One vector is turned by the same rotation once a step. Each row is the vector after some number of steps, and that number follows the row.
The counts run from 0 to 905.
[154 120 139 118 130 139 162  78 102 122  99 107 146 122 116 118 136 130
 165 114 113 121 124 131 175 119 134 100 109 172 126 123 215] -> 568
[125 136 124 128 103 118 151 169 122 122  96 148 182 138 128 134 139 124
 157  93 145 122 191  99 161 125 136  89 112 148 119 126 190] -> 324
[140 143 118 116 121 119 115 145  93  83 151 104 159  73 129 128 118 106
 151  84 105  70 171 179 114 176 103 146 126 137 137 128 148] -> 355
[129 108 173 122 187 113 134 156 121 102  99 125 116  93 117 105 139 167
 130 188 143 110 149 109 158 142 145 112 121 115 121 102 124] -> 885
[155 103 126 136 140 131 124  60 118 172 146 125  95 162 110 129 117 100
 101 124 130 168  85 108 143 101 155 121 168 149 110 140  91] -> 722
[106 137 108 128 133 107  75 126 141 122 136 150 119 113 152 131 112  72
 113  93 109  95 151 125  84 156 114 179 170 122  92 110  97] -> 483
[106 104 147 124 149 116 119 100 163 130  72 150 112  84 127 117 105 121
 121 132  94  95  92 121 124 159 126 169 163 168 113  87 134] -> 256
[ 98 141 115 150 157 103 136 114 152 129  53 141 126 149 169 149 123 161
 137 184 122 139 119 108 144 126 130 117  94 115  94  90 171] -> 450
[114 146 144  90 139 176 145 134 177 117 124 124 148  56 129 113 135 112
 148 107 124  87 104 144 109 166  97 139 139  97 126  96 120] -> 600
[ 99 137 197 121 151 134 146 169 155 116  90 130 141 100 129  94 131 184
 121 180 145 120 120  96 137 130 117 125 134 107 144  98 119] -> 423
[117 138 166 102 121 148 143 123 138 132 124 112 161  55 114 167 104 145
  98 125 111  98 102 155 121 173  96 149 137 126 176 127 123] -> 383
[139 114 160 141 169  94  99  71  85 103 114 108 111 105 146 103 110 127
 115 144 119  98 164 110 147 138 142 157 163 154  89  99 155] -> 237
[115 107  52 133 171 107 106 127 142 141 112 158 111 159 138 173 134  92
 132 138 116 147 115 128 137 147 168 126 119 113  73 122  88] -> 476
[170  80 172 119 123 137 134 147 111 130 153 137 120 135  74  76 153 113
 129 106 143 139 146  96 155 103 164  97 153 162 133 144 105] -> 82
[145  85 181 124 114 113 143 167  97 112 108 142 148 110  84  99 139 127
 124 115 139 113 168  96 168 127 158  98 140 187 138 139 157] -> 541
[119  82 160 118 135 135 111 147 165 146 127 159  95 108  99  88 127 111
 108 121 115 123  80 115 113 137 145 155 180 156 133 109  59] -> 729
[161 131  79 116 170 158 141 107 137 124 151 117 122 136 125 127 172 100
 182 119 132 145 113 152 157 135 147  84  91  96  86 124 137] -> 133
[149 126 170 135 102 130 140 129 112  88 119 112 128  87 118  69 121 131
 160 109  98  83 133 150 123 131  97 140 128 175 158 109 181] -> 560
[129  92 159 125 136 132 136 181 152 125 102 168 122 138 103  64 161 114
 150 113 146 131 149  73 149 112 159  95 134 150 101 110 118] -> 758
[147 107 192 122 105 139 137 111 116 145 135 130 152 117  86  99 120 111
  97  87 139 120 156  84 153 109 143 123 186 178 129 141 137] -> 70
[132 123 170 136  70 110 100 179 121 124 144 142 135 116 107  94 110 115
 100  90 122 105 158 110 100 126 129 157 177 167 160 142 101] -> 522
[100 141 135 145 140  82 125 162 104 110  69 131 156 115 146 178 112 178
  97 174 128 122 169 123 147 152 130 129 101 128 130 123 153] -> 667
[126 137 124 136 185  98  96 111 126  97 128 127 109 134 164  85 149 118
 148 149 140 109 180 103 138 134 137 140 142 103  48  98 128] -> 454
[125 112 120 119 128 114 139 202 121 100  95 155 171 107 117 139 149 123
 159 104 123  97 191 131 152 149 143 106 107 148 126 125 171] -> 335
[120 110  66 154 133  82  88 146 119 118 127 143  89 144 136 159 113 103
 128 129  89 131 114 173 100 158 146 156 120 142 123 127  95] -> 25
[138 180 119 124 120 143 135 134 122 140 185 102 146 189 145 148 143 143
 121 132 160 171 138 119 114  94 112 104 120  61 118 154 108] -> 634
[169 130 151 136  95 141 167  99 107 136 131 112 127 171 115  87 142 139
 159 118 130 151 107 113 151  80 130  95 118 154 145 142 185] -> 96
[127 166 129  90 135 178 169  67 152 160 134 107 175 130 136 158 130 118
 135 102 147 143 104 112 147 125 106 105 128  90 108 120 162] -> 607
[130  89 171 131 116 118 140 187 118 102  87 149 123  81  96  87 140 140
 153 128 116  92 146 135 149 140 141 112 124 183 163 112 155] -> 551
[136 109  82 121 129 136 150 126 104 127 121 118 136 118 111 199 132 128
 142 119 100 135 100 197 154 157 141 102  77 134 159 153 140] -> 360
[142 115 157 109 146 159 163 119 130 163 132 110 129 137  94 168 132 165
 102 173 139 167  67 138 149 125 141  96 116 103 170 147  94] -> 399
